In the data rows, the value 128 means zero.
Some points, one per row:
[ 97  24 231 121  86  89 200 179  65 145 140 196  61  98 175 178 152 154
 182  85 224 117 209 145]
[124 105 144 144 148 106 159 158 129 136 140 161  91 134 162 137 124 166
 131 103 181  99 158 149]
[138 143 160 104 101 152 104 128 130 134 116 102 141 139 101  99 133 115
 121 126 101 155 136 118]
[160  14 179 125 126  83 183 201  95  93 128 243  23 139 201 216 107 198
 151 122 236  74 177 185]
[117 125 142 132 118 113 128 128 109 107 126 143 120 117 117 132 118 135
 127 113 137 116 133 123]
[123 141 168 119 101 112 149 135 101 155 126 108 120 126 140 128 172 123
 125  97 144 162 152 118]
[102  86 150 109  89 108 149 142  87 130 149 106 125 120 125 146 140 131
 151 115 129 121 160 134]
[165  84  26 182 183 131 119 142 177  87 169 213  79 128 147 170  63 191
 144 173 159  75  76 156]
[123 147 112 124 127 161 105 100 158 115 110  96 156 136 121 105 133 111
 113 141 118 143  82 132]
[ 82  94 255  95  45 128 149 146  37 177 118 111 114 106 130 147 174 111
 160 116 134 146 219 118]
[134  93 137 140 167  99 136 158 139 127 144 188 104 127 143 139 107 172
 147 117 154  99 130 130]
[106  92 172 127 125 118 169 151 107 152 119 137 108 124 153 145 146 118
 151 101 169 101 147 142]
[ 75 104 222  88  83 100 139 129  54 191 103  66 140 102 115 117 177  78
 140 116 129 167 197 124]
[154 185  57 124 161 161  95  76 186  94 127  88 174 164  98 103 121 114
 100 151  83 153  58 139]
[152 153  74 137 157 153 121 124 152  89 153 139 141 145 117 147  91 132
 116 116 112 114  74 137]
[ 76 224 192  43  59 157  77  70  54 194  60   0 240  93  67  24 206   0
  82 123  60 220 165 105]
[165 115 118 156 155 121 156 139 149  98 124 162 101 158 124 151  98 168
 123  95 147 136 118 138]
[112  95 188 148  95 103 158 140  93 140 141 165  78 127 149 160 125 151
 167 118 174 110 179 119]
[148 125  67 147 182 140 107 148 172  94 161 158 136 142 128 127  99 171
 113 128 146 104  98 153]
[169 116  75 157 165 123 138 154 170 120 176 173  90 128 142 159  96 201
 140 150 154 109 131 136]
[177 113 102 154 151 142 142 140 148  96 148 171  79 161  96 141  67 171
 156 148 154 102 111 148]
[153 147  48 142 159 153  85 107 180  86 140 142 155 143 127  99 103 137
 108 162 106 134  45 114]
[130  78 144 137 130 116 164 147 103 118 131 178  71 114 144 166 114 157
 151 102 201  89 168 173]
[ 90 170 236  79  68 131 150 112  60 203  72  35 196  87 117  77 216  43
 103  97 102 184 169 130]
[144 128  81 138 156 136 128 105 172 117 127 112 144 124 113 120 123 150
 125 146 114 147  97 138]
[146 100 102 132 135 104 143 163 144 119 150 193  82 128 161 173 108 163
 158 142 152  82 119 139]
[147 141  64 134 151 126  94 127 156  93 121 142 131 134 111 107  95 147
 133 168  91 116  89 117]
[100 121 251  44  52 115 115 120  52 169  75  82 148 116 119 100 206  61
  97 126 139 184 192 132]
[ 97 172  96 102 128 158  71  85 139 119  96  50 206 122  89  83 147  80
 124 142  49 149 107  79]
[161 170  39 132 130 131  88 107 168 119 136  91 163 127 112 100 118 117
 103 161  76 152  82 138]
[120 116 133 129 118 120 136 141 123 125 123 129 122 119 141 131 124 118
 135 132 133 122 131 101]
[162 157  59 133 148 149 115 125 149  74 152 153 138 160 114 135 103 136
 124 113 118 123  63 137]
[142 130  62 144 147 138 111 109 169  78 146 106 123 157 113 130 104 138
 113 161 109 143  80 127]
[138  92 127 154 131 112 139 127 135 130 140 151 104 102 140 143 109 153
 134 147 151 120 129 142]
[110 108 174 128 125 132 149 142 104 151 136 163 114 134 175 135 148 128
 105 115 169 100 167 125]
[129 127 116 117 117 136 132 114 146 117 113  82 156 139 109 107 140 109
 106 137 106 170 108 126]
[140 114 109 141 176 116 143 133 126 125 143 159 102 164 118 137 112 128
 130 109 163 118 136 122]
24 more points follow, each with its number after it:
[179 158   0 183 247 156  97 131 226  75 139 170 127 172 114 160  74 175
 135 152 117  81  54 136] 0
[ 70 158 153  92  88 111 107 123  95 154 115  51 161  97 126 117 184  81
 118  95  97 170 158  98] 1
[140 147  91 148 140 154 102 115 166  96 109 118 143 133 120 115  99 129
 107 141  91 110  85 127] 2
[133 171  71 133 166 125  78 105 159 128 121 106 167 139  92 102 116 121
 114 152  62 148  76 108] 3
[130 134  96 150 149 129 137 117 151 109 130 124 121 149 139 137 123 103
 104 116 135 141  99 118] 4
[141 125  88 147 153 128 140 136 146 103 135 146 104 146 148 138 109 135
 123 109 150 110 100 126] 5
[146 120  95 169 140 127 143 138 153 122 123 153 101 118 152 149 107 139
 128 159 141 118 100 131] 6
[ 99 121 154 103  90 127 123 125  93 122 123 101 133 122 132 115 143 114
 133 131 136 150 151 124] 7
[120 162  62 143 167 145  88  84 180 117 123  94 183 146  88 108 129 105
 119 142  51 137  75  89] 8
[ 95  61 196 166  97  87 169 171  72 148 162 198  47 116 173 189 120 178
 178 104 208  94 207 128] 9
[139 133 118 143 155 117 145 133 134 121 131 131 100 146 137 126 129 150
 110 121 160 118 135 143] 10
[114 128 146 138 125 140 134 133 122 136 128 121 141 106 138 127 137 106
 129 111 124 141 138 123] 11
[118  91 161 132 116 115 153 129  95 156 107 168 125 110 140 145 142 121
 132 122 149 102 165 141] 12
[126  32 202 150  96 103 194 176  63 125 140 224  62 121 178 215 126 178
 162  94 214  80 200 176] 13
[138 139  70 159 163 145 113 122 163  99 150 140 134 144 121 130  88 145
 128 137 113 107 100 116] 14
[176 119  37 184 199 116  93 132 209  89 149 178 107 140 127 149  75 190
 100 158 113 113  88 137] 15
[155 140  58 141 160 102 109 139 159  78 135 150 147 128 142  98  73 172
 121 151 101 132  46 104] 16
[162 127  59 156 161 148 143 117 176  97 159 116 150 152 128 135  86 140
  96 137 106 121  83 145] 17
[102 124 158 123 127 107 155 137 100 131 132 130 154 110 147 130 139 126
 144 121 125 117 143 132] 18
[128 140 134 116  91 122 125 124 116 163 107 106 131 112 124 117 150 124
 145 146 115 143 145 128] 19
[152 116 106 117 105 126 138 127 123 123 135 140 132 135 121 138 120 145
 129 126 133 118 142 142] 20
[144  52 155 153 118 102 169 156 121  97 145 223  42 123 159 182  90 204
 165 123 216  71 160 168] 21
[108 104 165 130 122 111 166 151 100 130 128 158  89 130 159 140 138 126
 124 102 176 125 153 123] 22
[125 133 159 105  85 127 131 127 104 161 115  95 135  98 120 120 151 122
 138 155 113 145 152 138] 23
Which three of these numbered points are nearest to each point below, ignoring the 2 directions in which the first points spread most? Their numbers follow each, nearest first.
[137 199  47 123 143 163  55  81 179 101 130  73 202 145 101  50 117  93
  86 168  58 161  31 100] > 7 22 14
[105 140 113 110 111 113 128 119 127 127 128  87 154 100 124 122 139 116
 145 109  95 154 125 126] > 1 18 11
[139 163  49 123 138 124 113 109 156 103 135 115 167 116 106 106 113 138
 139 130  92 143  74 121] > 18 20 7
[114 179 172  72  89 130  94 111 110 167 110  29 191 116  97  47 171  82
  99 151  84 180 147 105] > 23 19 7
[116 123 153 108  84 139 135 128 119 147 129 106 103 125 142 119 150 125
 128 123 163 101 166 124] > 7 21 14
[110 101 152 114 144 121 160 144 110 146 136 137 130 127 154 119 142 129
 142 120 165 116 144 139] > 18 22 5
[158 143  26 134 194 148  96 108 196  75 162 141 148 160 102 115  85 139
 129 153  93 100  58 127] > 14 18 8
[ 77  52 255 113  99  74 181 139  58 178  87 151  85  70 153 161 158 124
 164  99 193 108 222 142] > 12 3 2
[120 130 121 142 126 136 113 141 137 134 123 120 152 104 140 125 135 131
 134 117 112 134 115 130] > 11 14 18
[137 141  72 143 179 147 127 135 164 109 131 115 149 152 142 119 105 136
 132 128 125 105  74 137] > 5 18 11
[152 191  72  85 114 158  78  70 153 122 125  52 220 158  68  75 136  84
  91 153  37 174  88 120] > 20 13 7
[102 153 175 127  85 131 141 106  82 166 112  78 170 138 130 135 169  73
  92 119  95 163 174 110] > 17 14 4
[131 146  88 164 140 127 107 118 135 110 154 119 133 132 119 131  92 159
 134 145 101 121 114 116] > 9 14 3
[150 146 108 131 114 139 137 129 127 114 152 138 140 138 122 136 103 160
 134 137 124 134 120 136] > 20 13 7
[164 171  12 139 181 179  98 102 209  59 132 104 162 157 104 117  85 143
 103 146  75 106  42 126] > 2 14 5
[112 144 145 131 112 137 105 110 105 127 147 116 133 125 121 121 120 133
 125 137 109 138 137 102] > 9 14 7
[ 97 124 214  81  81  87 143 134  71 162  96 101 160  77 128  98 171  82
 132 110 118 192 158  93] > 16 3 18
[123 143 219 107  96 141 163 122  73 165 116 138 128 122 140 135 155 100
 105 110 159 138 170 137] > 22 10 13
[ 74 103 255  98  59 134 169 146  38 211  96 113 140  94 126 124 196  53
 144  85 145 160 208 123] > 11 14 12
[ 89 188 157  99 155 152 108 102 112 189  96  68 188 123  91  98 180  57
 115 123  85 166 147 106] > 0 3 8
[133 157  90 133 159 135 111 112 166  91 145 138 123 129 121 118 108 139
 126 119 120 108  99 103] > 14 22 5
[157  79 118 148 115 103 155 160 125 132 150 197  70 116 164 163 124 173
 158 132 191  96 149 152] > 19 23 20
